In the rows, zero is written as 128.
Families of rows that turns and mirrors carry onto each other, the same ones carrying the whole set onto itself: the rest of each named row's family, in list order:
4 families of 4 rows:
q_984: [115 162 141 135 114 135 113 120 154 122 173 148 153 124 111 115 154 152
 131 113 123 152 125 110 167 124 108 133 102 118]
q_661: [100 124  87 109 161 107 103 107 130 114 113 168 121 147 108 114 144 103
 135 129 129 106  95 102 143 159 113 138 110 126]
q_439: [116 155 142 135 115 147 102 132 169 111 152 158 154 130 124 106 158 148
 121 123 116 145 129 111 165 122 113 120  96 123]
q_451: [117 127  86 113 157 116 101  96 138 131 119 167 122 142 110 124 154  95
 130 120 133 110  86 125 151 149 112 139 105 128]
q_361: [123 143 148 123 117 143 107 120 157 106 159 147 145 120 113 113 153 158
 123 109 154 134 114 113 173 128 117 131 119 109]
q_55: [137 138 165 126  99 147 102 116 104 129 115 116 153 104 110 108 110 114
 132 150  98 115 147 102 109 107 165 125 137 129]
q_869: [147 104 119 138 157  99 165 134 109 139 116 111 127 138 134 125 130 106
 162 159 113 109 126 127 102 112 138 117 131 130]
q_133: [143 136 158 129  84 159 110 116 102 134 131 113 158 111 128 111 129 104
 126 152  98 113 136 118 109 110 165 120 139 130]
q_542: [108 149 137 136 115 147 113 135 152 106 172 166 150 133 114 112 137 159
 123 117 120 140 123 113 161 132 112 130 101 127]
q_229: [127 130 166 144  88 134 106 116 107 117 122 100 153 124 128 100 120 117
 134 153 111 111 130  88 107 114 159 133 146 122]
q_573: [107 139  88 107 166 104 103 106 115 116 122 165 127 134  97 129 146 102
 125 128 124 113  91 131 150 155 110 143 111 120]
q_188: [133 143 157 141  92 144 104 125 100 128 142 124 165  97 117 116 115 109
 130 154 107 105 140 119 105 107 162 132 146 121]
q_304: [ 89 132 104 119 161  98 110 112 125 120 129 188 132 128 121 131 151  98
 120 130 144 107  90 124 144 138 111 140 116 113]
q_263: [145 118 123 130 151  88 149 130 116 125  96 112 142 142 147 117 150  97
 135 165 111 113 124 133 106  95 136  97 137 124]
q_561: [140 117 120 122 159  99 158 127 106 145 108 112 124 144 154 127 148 110
 163 165 105 116 136 124 117 105 139 113 133 125]
q_54: [149 114 114 126 160  99 163 120 107 145 121 102 130 137 141 124 149 108
 159 156 129 116 123 141 113 115 147 112 145 122]

Same family as q_451: q_869, q_133, q_542
Same family as q_361: q_229, q_304, q_263
Same family as q_55: q_984, q_573, q_561

Families of rows that turns and mirrors carry onto each other, the same ones carrying the whole set onto itself: the rest of each named row's family, in list order:
4 families of 8 rows:
q_231: [154 136 107 139 110 128 135  74 105 139 141 170]
q_663: [145  96 100 142 165 142 141 113  87 111 100 133]
q_44: [135 130 130  98 125 117 150 104 139 116 124  87]
q_582: [148 148 111 133 105 129 145  75 118 141 132 167]
q_876: [142 115 137 156 118 117 149 120 115  96 152 144]
q_349: [168 150  95 112 124 130 118  77 108 147 136 133]
q_753: [123 139 116 132 130 140 183 106 132 130  86 127]
q_87: [146  88 113 150 129 110 131  92 108 101 145 121]
q_268: [168 137  80 132 124 127 146 116 120 104  75 143]
q_4: [175 148  86 164 108 121 146 119 122 112 115 135]
q_855: [164 154 108 108 127 124 135 129 127 120 129  88]
q_725: [116 128 131 113 139 138 175 103 131 134 107 102]
q_197: [150 144 121  82 138 135 119  93 101 138 135 141]
q_352: [137  90 105 157 154 133 143  92  94 118 126 121]
q_52: [152 119  83 133 155 145 148 115  98 117  76 132]
q_634: [132 135 138 103 124 137 142  87 110 131 137 171]
q_172: [163 142 104 160 105 113 149 107 129 120 147 107]
q_903: [181 142  90 122 137 127 120 134 104 108 119 112]
q_45: [144 139  88 139 135 144 168 110 119 126  72 131]
q_99: [149 116 131 113 149 132 127 144  96  92 138 134]
q_28: [151  89 109 134 146 123 125 113  94  87 124 142]
q_305: [141 138 131 148 113 130 168 132 124  98 117 164]
q_476: [168 160  92 110 118 133 127  82 109 144 122 143]
q_238: [167 113  89 124 147 129 122 123  97  92  90 142]
q_695: [125 136 134 102 119 124 168 112 145 109 101 124]
q_845: [127 117 118 119 145 133 158  94 122 134 125  82]
q_875: [138 130 130 109 125 138 134  90  99 126 134 180]
q_245: [142 143 110 129 110 126 171 112 141 106  81 145]
q_794: [143 144 140  99 136 134 149 149 120 100 121 131]
q_184: [157 147 112  83 141 139 122  99  98 132 125 154]
q_74: [145 112 114 132 120 109 138  88 127 117 146  86]
q_90: [138 100 107 149 146 128 148  84 109 130 136  92]

Same family as q_695: q_44, q_87, q_268, q_28, q_238, q_245, q_74
Same family as q_634: q_231, q_582, q_349, q_197, q_476, q_875, q_184

